[[ 37  -1 -27  31 -20   1  -3 -11  31   2   8]
 [-24 -25  25 -26   3  41  33 -10 -46  21  37]
 [  0  26  21   7  25  -4   0  25  12  -1  -7]
 [ -8 -13  22 -12   5  39  43  -9 -29  12  29]
 [ 16  -9 -17   7 -13   4   1  -9  14  15   8]
 [ 14  32   3  21  16 -21 -16  23  33  -9 -20]
 [ -6  14  29   6  21  15   2  20  -9   5  19]]
Indices start at 0.
The entry just left of the smallest entry: -10
The entry directly below -3: 33
The top entry of the column that holds the largest entry -> -3
Report the entry directly below 43.
1
The entry in row 1 and column 0: -24
Report the entry in row 0 and column 2.
-27
The entry directly above the smallest entry is 31
The entry just left of the centre entry is 5
The entry in the top-left corner is 37
Report the entry just right of -10.
-46
Report the entry just right of the largest entry.
-9
Report the entry in the bottom-right corner.
19
The entry in row 1 and column 1 is -25
Report the bottom entry of the column that holds the largest entry.
2
The entry directly above -17 -> 22
The entry directly above the largest entry is 0
The entry directly above -4 is 41
The entry directly below the smallest entry -> 12
Report the entry directly above 22.
21
Report the entry in row 0 and column 1.
-1
The entry at row 2, column 0: 0
The entry in the bottom-left corner is -6
The entry just right of the smallest entry: 21
Report the entry just right of the centre entry.
43
Report the entry just right of -3.
-11
The entry just left of -16 -> -21
The entry just left of -21 -> 16

data = [ 11.75   4.63  14.29   6.83  -2.11  14.97   5.81 -15.20  21.36   5.62]
Give the entry just right of -2.11.
14.97
The entry just left of -15.20: 5.81

Questions about the row below.
1) Read off the entry just left of -2.
2) Read off the entry at the centre.
[ 59  64 -32 -28 -30  39  -2 -23 -27]
1) 39
2) -30

Questions about the array below. Rows and columns are numbered from 0.
1) Which number is the entry directly above -1?
2) Which number is the entry in row 0 and column 0?
3) Which number is the top-right entry?
4) Which number is the entry in the bottom-left corner?
5) Which number is the entry in row 0 and column 2?
6) Which number is the entry in row 2 and column 2?
7) Which number is the entry directly below -11?
8) Which number is the entry in row 2 and column 0?
[[-12  27  11  73 -16   3]
 [-44  -7 -15 -17  22  12]
 [  5 -23 -11 -61  10  -1]
 [ -2 -12  -8 -31   4   0]]
1) 12
2) -12
3) 3
4) -2
5) 11
6) -11
7) -8
8) 5

[[  7  49  11  10 -34   4]
 [ -2  -6  24  22 -28   1]
 [ -3 -10  25  23 -27  -1]
 [ -2  -4 -30 -36  17  -6]
 [ 28  67  18 -20 -18  -5]
 [-20 -50   9  24 -13  -4]
 [ -8 -24  20  24 -23  -1]]
Rows and columns are numbered from 0.
The entry in row 1 and column 1 is -6
The entry directly below 22 is 23
The entry just left of the smallest entry -> -20
The entry at row 0, column 0 is 7
The entry directly above 18 is -30
The entry at row 1, column 0 -> -2
Which number is the entry in row 2 and column 2? 25
The entry in row 0 and column 1: 49
The entry in the bottom-left corner: -8
The entry in row 2 and column 1 -> -10
The entry just left of the largest entry: 28
Which number is the entry at row 2, column 0? -3
The entry in the bottom-right corner -> -1
The entry just right of the largest entry -> 18
Which number is the top-right entry? 4
Which number is the entry directly above 22? 10
Which number is the entry directly below 9? 20
Which number is the entry just right of the smallest entry? 9
The entry at row 1, column 2: 24
Which number is the bottom entry of the column that holds the largest entry? -24

M = [[-5.43, -1.77, -1.94, 11.58, -0.86, -5.72, -9.15, -6.34], [10.33, -10.31, 4.28, -6.65, -10.64, -10.70, 2.43, -10.24], [7.92, -12.37, 2.09, -10.62, -2.06, 1.90, 3.10, -6.55], [6.09, -8.60, 11.79, -4.03, -1.85, 2.95, -2.76, 2.23], [11.62, -3.48, 9.55, -6.77, -4.82, 2.72, 3.17, 5.54], [7.22, 0.06, 9.30, -8.78, -3.97, -2.31, -5.97, 8.11], [8.53, 2.56, 9.76, -7.03, 2.76, 8.69, -5.82, 9.28], [12.23, -0.05, 7.29, -14.60, -1.64, 4.02, 3.91, 7.92], [8.84, 2.89, 9.85, -18.05, -0.32, 9.38, 1.87, 7.91], [15.63, 3.61, 12.77, -20.71, -2.68, 11.54, 1.63, 11.18]]
What is the entry just left of 9.55?
Answer: -3.48
What is the entry just left of the smallest entry?
Answer: 12.77
What is the entry just left of -2.68?
Answer: -20.71
What is the entry just right of -12.37?
Answer: 2.09
What is the entry just right of -10.64?
Answer: -10.70
What is the entry just left of 9.30?
Answer: 0.06
The entry just right of -9.15 -> -6.34
The entry just left of -18.05: 9.85
The maximum is 15.63
What is the entry just left of 1.87?
Answer: 9.38
